Each named turn below is shown by a few rows before and after it. Which turns, in which order, take the first row of each later pair to the second? The first pair is answered.
turn Q:
[  3   6   1  -3  -4 -12   4  -2  -3  -1] |-> [ 9 -1  5 -1  5 -5  4 -5  1 -5]
[ -6   8  -7 -18   6  -9   5   4 -10  -9] |-> [  5  12   6 -20   7  -7   6   6   3  -8]
[  5   6  10   6 -16   0  -1   0  15  10] |-> [  5 -15   5  14   7  14   0  -5   2  -5]
turn X:
[-12   8  -8  -1  -1   0   0   3  -2   2] |-> [-3 -4 -6 11 -3  2  1 -2 -4  0]
[ -5   1  -7  -1 -26  -8   0  -2   8  17] |-> [ 17 -16  -5   2   1  -3  10 -13 -10 -14]
[  2   0  -4   5 -15 -14   5  -5 -11   1] |-> [  3   3  -6  -5  -6 -14   6  -4 -17  -5]
turn A:
[-12   4  -5  -6  -7   5  -2   2  -4   6] |-> [-10   3  -6  -9   0   4   0   1  -9  -1]
[ -5   6  -2   7 -14  -8   4   2  -2   5] |-> [  1   8  -4  -2   1  -8   9   0 -13 -11]
[-25   3 -23 -12   3   0  -3   5 -15   5] |-> [-18   1 -12 -21  22  12  -2   4  -8  -3]
turn C:
[-28   0 -11  -8   3  10  -3  11   2  13] |-> [-22  -4 -12  -9  17  14  -1   8  -4   3]
[-12  15  -2   7 -17  -9  -9   4   1  20] |-> [  0   5  13  -6  24  19 -11   3   8   1]
[-27  -1 -19 -17  22   7  -4   3 -12  -2] |-> [-33   5 -23 -12   1  -3  -5   5  -9  11]
[  0 -17  -9   7   8   7   1  -7  -8  -8] |-> [ -7  -9 -11  11 -15  -3  -3  -3   2  11]
Now pairs of rows:
Each pair is 2 to 3 turns apart.
[-12  -8  -7  14   3  20  -5   7   9  10] |-> [ -3  -7 -15   3  17   9   6   2 -16 -14] => X then C then A
[ -1  11  -2 -10  12  -6   2  -4 -15  -8] |-> [ 2  9 13  6 -6  0 -4 -3 13 12] => C then Q then A
[-12   0   5 -14  22  24  -3   8   4   1] |-> [-19  -2   5   5 -10  16  -7   6  13  22] => X then Q then Q
[-17  -3 -22  12 -18  -7   0  -3 -12   4] |-> [  0  26  -8 -16 -14 -20   4   1   0   1] => A then Q
[  6 -12  -1  18  -4  -2   2  -7  -2  -2] |-> [ -7   3  -2   7 -14  -5  -3   0   7  13] => X then X
[  5  15  10 -13   6   2   3   3  13   3] |-> [  7   4   6 -12  18   7   6   1   3  -9] => A then C
[  9  13  10   7 -13  -4 -10   1   7  16] |-> [  8   2  13  13  -4   9 -12  -1  10  15] => C then A
[ 12   6   5 -12   1  -6   5   4   3  -3] |-> [16 -5  8 -5  5  0  6  2  2 -5] => X then C
[ 10   7  -3 -11  16   1   6  -6  -8 -12] |-> [ 20   7   1   4  -4 -12   8 -11  -6  -7] => C then Q then C
[ -4   4   2 -16  14  19  -5   5  11   7] |-> [  3 -14  -5  18 -18   2   2  -6  -3   9] => A then X then C
[ 3 -3  3 10 -3  2 -2  0  2  3] |-> [-6 -3 -2  1  5  7 -4  3 -4  1] => X then A then Q
[-10  13  -6  -3 -14 -11   3   2  -5   7] |-> [ 15   2   6   5  -3  -9   8  -7  -6 -10] => X then Q then A
[-25  -6 -11   8 -11   0  -4  -3  -6  13] |-> [-15  -2 -12  -9  14   1   2  -4 -19 -10] => A then X then A
[  4  -1   2  15 -18 -16   1   1 -12   1] |-> [  1  14  12 -18  12   2  -3  11   3  -2] => A then X then C
[ 10  -8  -3   2   9  -2   5  -5 -13 -15] |-> [ 15   4   2  -8   8  -8   6  -2  -8 -16] => Q then X then A
[ 14   3   7 -15  19  -1   3  -4  -8 -10] |-> [25  3 16 -5  5 -8  4 -6  1 -6] => C then Q
[14  0 15  3  1  5  1  0 15  5] |-> [ -7   8  -5   0 -16 -10  -1   3   1  13] => Q then Q
[-7 -6 -6 -6 16  9  0  3 -8 -8] |-> [ 7  7 13 -2 -6 -2 -1  4 16  8] => C then Q
[-12  11 -18 -15  -5 -13  -2   2 -15  -3] |-> [ -1 -18   6  16   1  19  -9  -4  13   9] => A then X then Q
[ 10   2  -7  -5  -2 -12   5   5 -15  -5] |-> [ 9  4  8 -8  5  5 -3 11 11  7] => X then C
[22  3  9 -2  2 -4  8 -7  9 -8] |-> [  9  17   3  -9 -11 -10   5  -1  12   5] => X then A
[  4 -12  -3  11   9  10   1  -6  -9 -11] |-> [  8  -1  -4  15 -14 -10   4  -6  -8  -2] => C then Q then A
[-15  -3 -14   2  -5  -1   0   2 -12   3] |-> [  3  13   8  -7 -10  -6   1   4  12   9] => X then X then Q
[  1  -2  -8  -9  12   2   3  -2 -12 -14] |-> [  8  -7  -6  11  -7  -7   3  -7 -10  -8] => C then X
[-13  -1 -14 -11  -1  -4  -4   2  -1   3] |-> [  1  -5  -1   5 -13  -6  -5  -1  12   7] => X then Q
[  1  -9  -2   0  11   8   2  -3  -6 -18] |-> [  6  -6  -1   0   6  -1   6  -6  -9 -19] => Q then X then A
[  2   8   0   6 -21 -19   3   2   7   9] |-> [-24  -4 -15   0  -2   3  -5   6  -3   9] => C then Q then X
[ -3  14   1   3 -16 -11   1   3  13  10] |-> [-3  5  9  9 -7  3 -3  2 23 12] => C then A
[ -2  10   0 -13   2  -8   3   2  -8  -4] |-> [-4  9  8 -7 -4  0 -4  5  8  9] => A then A
[15 -5 10 11  2 -1  4 -2  2 -6] |-> [ 0 14  6 -7  0 -2 -2  7 13  7] => X then A
[ 7  7 13 -3  9 -1 -3  4  8 -6] |-> [  7  -2   8   2  14   1  -1   1   0 -13] => A then C
[  2 -12   1  20 -10  11  -5  -8   7  -2] |-> [ 0 -9  5 14 -1 18 -9 -2 13 -1] => Q then C
[  2 -17  -6  12   4   1  12 -15  -2  -4] |-> [  9   5   1   3 -12 -16  15 -10   7   2] => C then A then Q
[-11   2   4  -9  32  23 -14   7  15   0] |-> [ -3 -15 -16  13  18  -2  -2  -8 -26 -22] => X then A then X
[-19 -13  -6  11  -8   7  -3   4  -3  10] |-> [-22  -6 -13   0  -3   0   1   5 -13   2] => A then X
[ 10 -12  14   4  19  21  -2  -2  10  -5] |-> [ -7 -16   0  23  -7  12  -6  -3   6  12] => A then Q
[  1   9  -4  -5 -14  -4  -7   8  16  17] |-> [  1   1  -1 -12  13  16  -8   7  17   4] => Q then X
[19  3  7 -5 -5 -8  7 -2 -5 -9] |-> [ 12  -3   4  -8   9   5   4  -2  -7 -14] => X then A then Q
